In the rows, 128 means zero.
Where one turn sends some rows of the set: a few examples, then the rows asked:
j974: [169 128 127  91 122 122 131 126 146 113 142 103 121 156 125 143 137]
j466: [153 120 135 110 146 121 127 154 137 103  91  94 115 129 116 114 120]
j875: [137 123 151 116 113  95 122 116 115 158 117 142 137 130 141 127 113]
j177: [129 121 149 109 116  95 118 130 110 159 112 136 146 121 141 111 125]
j206: [135 114 138 144 139 129 111 107 137 136  77 128 153 145 162 146 157]
j209: [136 115 133 136 129 126 103  99 129 146  89 125 155 144 174 135 150]
j436: [127 124 151 120 102  95 108 128 108 152 118 140 137 126 150 124 125]
j437: [128 119 127 129 134 125 126  90 128 133 142 146 117 136 168 125 138]
j194: [146  97 127 140 130 161 135 120 159  97 114 112 139 137 139 120 156]
j179: [148 120 111  88 117 121 140 161 115 119 134 107 154 127 133 116 121]
j213: [143 124 111 101 107 115 126 168 108 120 135 109 147 122 141 120 114]
j548: [122 106 136 137 135 127  98 103 128 130  81 130 152 132 160 136 151]
j588: [152 135 126 145 125 107 147 168 114 139  95 128 149 119 160 115 134]
j637: [146 121 122 152 136 112 147 161 119 132  83 134 148 115 157 123 132]
j494: [143 100 134 146 126 149 137 118 158  88 120 119 125 130 137 119 163]
j838: [160 131 125  89 129 133 132 118 138 105 139 106 118 155 137 141 150]
j227: [148  86 125 134 121 150 141 109 156  95 121 113 134 138 140 117 149]
j569: [150 117 124 144 121 104 145 163 112 126  84 131 154 112 156 128 141]
j405: [156 122 120 113 151 129 118 164 133  96  91  95 118 124 128 124 134]
j317: [138 104 131 132 130 115 106  98 131 140  83 124 151 147 162 147 153]
j465: [125 119 125 131 120 130 115  94 130 122 150 136 115 137 165 132 138]
j902: [132 118 120 128 131 128 130  88 139 128 149 137 125 144 159 135 126]
j190: [157 131 131 106 145 137 125 161 136 103 101  90 119 130 128 107 124]
j502: [159 120 134 116 149 134 126 163 141 106  83  97 125 126 124 116 130]
j96: [149 100 135 135 120 160 136 109 157  96 125 115 134 142 145 112 159]
j493: [143 122 114 151 133  96 151 156 115 134  94 127 146 120 158 126 131]
j505: [159 132 127  96 115 129 123 130 139 100 144 102 109 151 134 142 143]
j178: [150 114 115  98 116 115 135 157 115 130 140 118 150 123 134 116 102]

j227 -> j466
j974 -> j178
And these:
j569 -> j548
j502 -> j637
j838 -> j179
j213 -> j436
j588 -> j209

Where one turn sends some rows of the set: a few examples, then the rows asked:
j804: [127 121 177  98 136 142 138 142 156 145 108 115 113 114 117 127 107 131
 162 104 130 122 124  89 132 150 116 126 139 133 139 136 103 120 145  97
 124 139 135 118 148  91 171 135 144 137 131 152 104 129 147 154 123 168
 114 133 118 146 120 137 131 129 159]
j298: [123 145 164 115 131 152 161 107 134 120 148 100 134 123  96 119 104 152
 143 138 100 140 123 116 119 152 151 114 120 110 128 144 128 155 151 120
 129 117 132 176 108 106 113 134 135 123 150 137 151 116 121 112 122 121
  76 114 115 117 129 135 116 127 144]
j762: [146 117 175  94 123 138 143 140 163 131 133 114 116 114  95 115 112 144
 165 104 115 125 106 118 142 148 137 124 110 112 161 127 102 122 120 100
 119 116 144 120 137  94 130 149 152 127 126 133 140 151 120 132 113 123
  99 101  91 134  98 154 122  93 115]
j518: [144 117 168  95 157 148 130 134 152 138 129  92 119 119 123 108 131 128
 139 123 116 104 128 144 129 114 129 101 147  80 149 119 125 123 149  97
 162 137 118 136 108  98 137 126 118  88 113 118 175 120 121 118 126 120
  78 134 128  97 118 128 150  75 128]
j519: [152 105 128 134 133 120 121 133 156 151  91 126 137 124 129 147 114 106
 109 135  96 127 128 130 109 117 131 137 126 157 109 111 109 102 145 152
 155 107 107 159 161  98 128 129 116 139 143 140  91 106 120 120 132 137
  95 104 120 147 123 160 134 117 154]
j609: [164 102 132 117 113 156 103 135 125 121  97 109 125 112 155 172 138 111
 129 141 116 115 136 129 114 109 115 135 147 167 157 133 108  96 149 127
 174 107 108 144 108  89 150 130 117 133 126 124 103 104 129 149 116 169
 111 125 148 146 129 146 143 114 164]
j71: [136  91 135 104  98 131 130 132 140 124  96 130 130 114 125 167 147 131
 108 124 111 139 143 124 135 122 133 113 167 128 120 139 101 131 140 148
 159 120 103 157 148  83 109 135 131 145 109 144 101 100 126 135 103 156
  81 101 126 152 143 132 106 126 153]
j661: [148 129 165 112 144 143 128 166 114 113  87  88 124 139 120 133 154 143
 146 113 113 115 142 163 130  91 143 101 125 111 147 130 100 123 136 123
 151 137 129 138 116 115 128 116 123 102 113  96 151 138  92 102 119 103
 121 131 128  95 130 127 136 101 135]
j413: [155 107 135 117 117 153  98 131 137 122  98 110 133 109 148 165 129 110
 121 138 110 120 138 125 110 111 115 135 159 168 155 137 113 104 151 137
 166 106 101 155 104  90 133 133 119 133 124 126  98 100 136 150 117 166
 110 122 148 147 132 146 142 121 173]
j795: [140 132 183 107 134 135 141 135 155 134 100 103 118 133 136 131 108 151
 145 128 136 133 118  90 145 142 121 117 124 140 119 146 118 139 144 121
 133 141 147 140 138 127 147 142 159 114 124 151  96 109 129 145 116 152
 113 139 104 133 124 132 155 151 165]
j896: [185 100 140 109 106 130 133 131 142 111 105 124 120  92 145 179 124 130
 111 158 106 120 145 135 118 121 134 105 145 158 143 113 106 125 180 147
 140 108 114 128 155 108 143 131 150 157 132 142 123 110 122 126 104 124
 110 117 121 139 111 154 134 120 133]
j961: [132 147 165 102 140 126 163 137 141 110 137  80 135 123 126 121 147 147
 130 131 128 108 132 155 152 103 117 114 126  85 151 120 118 132 138 119
 153 128 135 139 112  98 117 135 116  79 124 105 156 105 108 122 135 107
 102 125 122  90 117 139 141 113 134]
j272: [158 117 162 100 146 159 131 135 156 138 118  98 109 112 122 111 137 127
 134 132 108 106 131 148 136 119 134  95 151  88 153 120 121 119 154 109
 169 140 122 130 125 100 133 120 126  86 114 119 167 118 117 115 124 111
  91 134 131  97 117 128 152  63 137]
j199: [115 143 152  92 168 127 135 168 124 117 124  86 117 122 115 112 140 125
 156 140 121 114 155 143 119  98 129  99 143  99 165 105 114  95 145 117
 137 130 122 148 145 107 122 109 117 107 133 104 159 137 132 122 122 101
 103 147 141 106 122 127 117 110 125]
j633: [132 150 181  92 149 128 116 150 132 149 108 121 105 144 112 106  96 126
 167 121 140 136 124  95 140 135 140 146 119 121 164 131 120 110 111 123
 142 109 118 190 131 108 111 119 149 107 111 118 110 126 129 127 109 117
 103 131 115 127 127 115 138 108 121]
j278: [143 132 172  94 170 148 149 156 137 132 127 108 113 110 108 116 140 121
 161 116 131 100 142 165 125  95 110 128 120  87 158 130 119 109 138 108
 142 130 112 137 130  92 137 103 111 116 130 116 169 118 131 106 145 128
 103 126 142 119 129 132 125  87 121]
j715: [155 102 125 138 129 116 129 138 158 144  94 128 126 129 134 152 115 103
 113 137  96 122 130 133 116 121 131 132 123 162 110 116 108 102 134 144
 153 103 115 156 163  98 129 124 113 134 141 142  93 110 118 130 140 133
  92 105 120 148 113 163 133 117 155]
j326: [119 143 151  93 161 133 135 171 126 117 115  84 117 117 115 121 150 124
 146 144 125 112 156 136 124 108 131  94 147 104 175 107 116  94 144 131
 147 135 122 147 156  96 127 114 115 102 130 115 146 142 120 111 123  99
 102 148 152 103 120 133 121  99 129]
j950: [169 100 134 110 110 131 129 129 146 109 104 126 128  84 139 176 128 128
 103 156 108 123 143 134 104 120 122 112 153 158 143 118 109 131 178 148
 134 110 112 134 142 111 138 143 147 162 135 148 122 111 129 126 108 132
 117 116 119 146 109 160 129 126 138]
j120: [140 143 164  95 121 150 133 112 141 129 141 120 134 103 100 129  96 151
 147 118 121 134 131 119 118 151 134 130 132 117 175 147 121 132 176  98
 126 125 116 180  75  89 144 120 131 110 118 133 151 125 140 118 126 142
  95 131 120 117 143 123 119 122 140]
j780: [116 142 143 123 142 141 132 132 129 110 133 106 123 114  96 115  89 135
 146 131 106 135 133 119  86 137 147 133 118 135 157 141 111 115 164 101
 124 112 127 178 103 111 144 130 120 138 168 127 146 143 135 112 136 114
 115 135 110 109 128 135 119 122 137]
j772: [131 125 147 115 123 141 150 137 148 111 143 116 132 122 102 123 123 154
 155 129  96 151 129 146 126 139 145 119 128 142 144 137 112 126 152 106
 113 132 147 175  96 119 131 127 114 113 118 128 156 143 136 123 134 129
 111 123 102 135 144 135 110 157 151]
j501: [133 138 154  85 127 122 122 149 139 106 129  91 162 127 140 130 147 111
 139 106 114 133 128 143 111 115 102 128 116 143 190 135 116 106 134 155
 131  98 135 131 109  89 114 149 134 103 118 140 160 130 145 129 101  99
  95 123 118 126 117 166 134  87 118]
j285: [136 138 159 113 135 130 166 142 144 118 134  84 130 124 115 127 151 144
 127 137 132 101 136 151 156 104 119 110 130 101 156 117 112 123 131 128
 161 133 131 135 123  96 119 135 111  75 126  98 149 103  98 115 140 108
 109 122 127  95 105 147 140 104 141]
j906: [113 118 147 109 141 136 117 148 136 132 128 101  99 120 126 107 133 142
 151 109 133 143 116 112 153 137 137 123 144 112 133 158 114 121 107 101
 150 109 142 147 120 108 145 173 123 134 126 121 138 116 133 135 131  96
 116 134  81 128 107 150 139 129 141]
j656: [154 130 168  93 161 151 152 159 129 135 120 116 109 108 102 121 152 123
 159 122 141 103 147 165 131  99 115 125 124  95 153 124 118 118 137 118
 158 141 102 141 142  91 139 102 113 113 122 115 161 108 122 102 142 129
 115 124 146 121 119 129 119  83 121]
j590: [127 140 191 113 127 120 147 149 142 123  97 116 113 129 123 139  83 136
 153 125 126 128 126  88 126 133 128 124 139 150 148 136  93 132 140 117
 122 128 143 140 143 118 137 124 162 122 130 130  93 120 130 153 112 147
 136 136 111 128 127 123 140 145 158]
j242: [159 106 126 122 117 151  99 135 126 121  91 112 123 115 153 169 128 108
 124 136 116 116 140 124 110 114 114 134 151 169 154 139 111  99 144 125
 167 103 107 152 100  90 138 131 119 131 127 127  96 107 132 155 121 164
 109 127 147 140 123 147 141 117 166]
j731: [147  98 130 136 125 117 130 141 155 144  98 122 124 129 135 155 118 103
 118 142  96 120 126 126 119 114 136 131 129 157 113 116 105  98 135 145
 163 102 111 156 170  96 132 122 107 136 145 132  95 105 116 122 134 132
  92 103 126 149 117 158 134 114 157]
j728: [123 113 141 108 136 134 101 129 118 132 133 106 129 148 137 118 146 116
 146  89 113 135 143 146 135 104 121 119 126 130 134 139 119 110 124 132
 150  97 112 144 100 110 107 149 129 115 121 116 166  89 149 129  94  95
  94 126  97 139 120 153 131  76 141]
j870: [138 128 184 105 132 138 145 132 142 141 109 107 113 110 124 123  92 130
 134 122 137 122 106  82 131 148 119 128 142 122 127 161 116 140 136 102
 139 129 132 124 135  99 163 155 152 136 135 159 101 104 128 141 128 153
 120 132 110 126 115 127 147 131 151]
j675: [138 127 145  74 135 143 111 143 137 111 132 109 132 124 144 119 157 114
 153 107 118 146 146 147 118 116 112 117 130 132 160 143 126 118 147 154
 147 104 122 139 121 108 102 133 146 115 117 140 177 102 177 139  91  99
  92 134 116 134 124 149 128  82 132]
j556: [148 117 161  95 126 107 140 142 148 127 146 120 145 129 112 121 115 105
 128 114 125 121 124 141 120 109 106 135 112 137 174 128 119 101 124 142
 130 101 113 142 122 101  99 144 135 103 117 140 162 111 136 110 107 101
  96 108 100 137 110 152 124  70  99]
j645: [180 102 134 114 111 130 134 128 141 108 105 128 118  89 144 178 123 128
 110 156 108 121 149 132 113 128 129 103 149 157 137 119 111 134 172 141
 135 107 116 131 147 111 134 136 152 160 133 151 122 109 127 133 110 123
 109 119 119 141 102 159 128 123 135]
j924: [130 138 181  81 132 172 133 132 139 118 140 111  91 115 119 122 136 142
 192 126 128 124 139 107 152 137 119 123 132 119 171 141 123 133 127 117
 129 109 129 144 116 111 106 120 161 128 129 110 144 115 154 155  96 132
 107 126 128 148 107 137 125 105 149]
j202: [146  91 136 100  91 136 143 138 131 128  95 127 124 117 135 176 153 132
 115 135 125 134 140 119 141 122 130 115 163 127 123 141 104 132 139 147
 168 118 103 153 149  84 115 125 131 140 105 135 106  93 124 129 101 151
  80 105 132 149 137 129 110 131 151]
j43: [156 127 141  95 111 134 116 116 132 120  85 105 143 120 126 169 124 132
 111 133 120 108 138 108 116 126 120 122 109 140 154 129 117 116 156 148
 151 110 105 150 138  71 127 130 148 133 150 157  79 118 105 141 104 163
  65 109 150 128 114 144 123  93 136]
j744: [146  92 136 101  95 132 137 136 134 128  92 136 124 116 128 175 143 130
 112 124 124 134 145 120 140 130 131 111 164 128 125 143 105 135 137 142
 157 119 103 157 144  81 110 124 134 140 101 146 102  99 127 136 105 152
  75 104 129 149 133 132 104 129 147]
j360: [154 120 146  93 104 128 118 118 137 120  87 103 141 121 128 168 125 131
 108 135 117 108 132 105 121 122 127 126 111 136 154 125 113 114 161 150
 160 112 101 150 147  68 139 130 141 134 149 153  82 117 101 132 103 157
  67 109 146 124 118 139 129  87 133]
j188: [116 141 142 101 155 166 139 125 134 151 128 105 134 127  96 104 122 139
 158 130 114 143 124 126 107 141 124 133 111 127 145 150 134 111 139 120
 134 128 136 186 101  96 140 120 110 118 148 133 145 131 143 121 143 151
  77 130 129 140 148 131 116 136 146]
j31: [117 128 185 114 143 147 142 141 128 137 102 107 101 129 117 129 101 128
 163 128 119 118 131  86 130 132 119 119 131 140 133 140 111 117 128 109
 110 128 136 130 150 118 144 127 156 151 151 140  97 129 130 145 107 158
 122 135 126 155 123 126 128 131 157]
j739: [139 127 173 105 150 133 139 168 128 104 100  86 126 144 120 126 144 143
 143 117 115 115 142 158 125  89 139 107 124 104 146 128 104 127 137 119
 139 133 129 147 112 124 117 114 123 103 114 100 160 142 104 100 118 101
 111 129 121  94 133 122 137 114 125]
j621: [155 124 149 100 109 132 113 114 138 116  94 104 153 113 120 168 120 134
 111 136 115 111 132 111 111 119 122 126 113 141 151 121 113 118 164 149
 149 114  97 150 138  79 124 135 148 136 148 155  82 115 104 133  98 169
  75 101 145 131 118 145 122  91 138]
j403: [128 120 153  95 136 108 111 151 109 126 130 109 140 151 117 116 136 108
 135  95 139 133 140 133 129 106 121 137 113 126 144 136 125 107 117 135
 141 105  89 166 117 100 105 150 129 121 109 142 147 104 133 102  94  99
  97 119 108 133 120 134 112  80 105]
j84: [149 158 164  86 155 142 119 158 145 124 103  99 126 118 140 123 131 146
 166 125 148 141 113 118 116 134 116 143  96 139 172 145 123 126 134 137
 140 115 154 154 115 122 151 141 148 113 128 131 133 137 136 127 127 113
 120 144 104 119 105 161 160 134 123]

j739 -> j278
j120 -> j772
And these:
j645 -> j242
j675 -> j728
j519 -> j621
j924 -> j906
j272 -> j661
j896 -> j609
j870 -> j590

Where one turn sends some rows of the set: a few examples, then the rows asked:
j669: [167 152 142 125 146 143 141 134 106 131 154 123  91 126 145 147 136 104
 147  97 143 137 140 144 146 129 123  87 115 159 155 120 143]
j471: [100 130 117 135 136 121 111 123 144  79 127 118 127 132 148 129  87 119
 131 125  96 133 104 119 124  94 137 122 136 113 124 121 140]
j303: [114 109 122 129 132 127 110 116 140  84 131 132 117 136 144 135 102 113
 119 108 110  92  77 148 129 119 106 106 116 122 125  83 141]
j391: [109 129 116 115 152 113  82 122 129 101 115 128 115 129 152 127  87 117
 123 101 103 115 121 104 117  97 112 112 127 131 110 117 151]
j866: [103 134 110 134 155 120 100 121 131  62 136 118 124 139 130 139 115 106
 126 125 111 120 109 126 126 101 118 114 125 131 112 109 161]
j763: [ 98 100 114 113 139 126  93 110 140  96 121 137 108 146 149 120 104 107
 103 108 127 102  84 134 145 108 118 109 112 123 118  96 142]
j263: [119 109 109 112 133 125  95 122 133 101 120 149 107 129 146 126  79 125
 117 108 100 101  84 123 127 119 105 114 122 121 111 106 154]
j414: [137 143 125 103 146 166 150 139  98 114 149 132  90 125 139 128 150 113
 156 130 140 168 115 130 165 136 108 109 122 139 124 127 176]
j407: [109 109 100 121 137 130 101 119 133  78 132 146 109 141 130 128  99 113
 110 128 112 111  80 130 143 118 114 117 122 123 109 105 165]
j790: [166 154 124 127 146 149 145 139 102 119 162 134  89 127 131 143 132 106
 148 125 136 158 137 132 156 131 133 102 127 152 146 142 161]
j898: [122 155 160 120 137 167 103 148 148 133 120 164 117 130 173 125 110 109
  97 134 158 112 112 152 141 132 112 105 113 170 131 135 146]
j439: [145 139 136 112 146 146 130 130 111 145 143 128  81 136 153 123 131  98
 132 107 156 161 143 128 167 116 146  99 119 150 153 141 138]
j356: [121 132 143  90 144 160 140 127 110 142 132 119  83 129 165 113 149 108
 145 104 159 163 119 134 168 124 118  98 110 138 135 119 144]
j507: [115 137 128 133 149 115 100 121 135  82 127 113 129 127 150 143 101 113
 135  98 101 104 111 131 108 101 107 103 122 130 123  95 139]
j59: [145 146 151 110 139 162 157 135 109 128 143 117  99 116 160 136 148 117
 163  99 138 143 112 150 145 136 100  90 112 139 141 100 145]
j36: [117 157 151 128 132 172 117 151 149 114 130 167 120 134 158 130 111 109
 101 160 153 126 105 153 149 135 122 117 122 162 130 145 156]
j886: [119 156 160 124 124 168 117 151 156 132 122 164 120 126 175 123  95 118
 103 147 148 125 104 148 143 131 126 114 124 158 137 144 139]
j232: [136 139 146 108 122 166 167 138 118 131 140 122  96 116 164 120 123 128
 165 122 129 174 109 135 156 130 127 109 130 119 146 126 140]
j708: [134 162 156 124 135 167 108 156 141 126 126 172 119 123 164 135 103 117
 107 142 142 110 111 148 131 140 102 109 119 171 127 139 158]
j999: [ 88 120 124 121 151 116  93 113 142  91 118 109 118 140 157 122 105 103
 116 106 122 124 113 122 134  85 131 111 121 123 124 110 130]
j101: [131 162 163 135 130 170 123 152 151 113 134 160 128 126 163 139 113 111
 109 148 147 112 102 163 136 139 111 108 119 165 137 130 148]
j113: [108 105 118 125 121 130 116 118 147  93 125 138 116 135 150 123  81 124
 119 118 102 111  75 134 135 113 126 116 127 109 127 103 135]
j474: [149 143 137  89 139 158 139 142  98 149 130 139  86 110 164 121 120 129
 160 103 128 157 124 117 146 136  99 103 123 137 129 128 161]
j992: [155 146 141 129 129 151 158 135 119 130 155 123  92 127 150 132 120 111
 150 120 137 164 131 137 158 122 152 102 129 138 165 141 131]
j445: [169 149 137 111 139 142 131 138 105 154 140 136  83 119 158 130 109 114
 145  97 132 149 144 122 145 126 127  95 123 151 151 141 143]

j471 -> j866
j414 -> j59
And these:
j263 -> j763
j101 -> j708
j992 -> j790

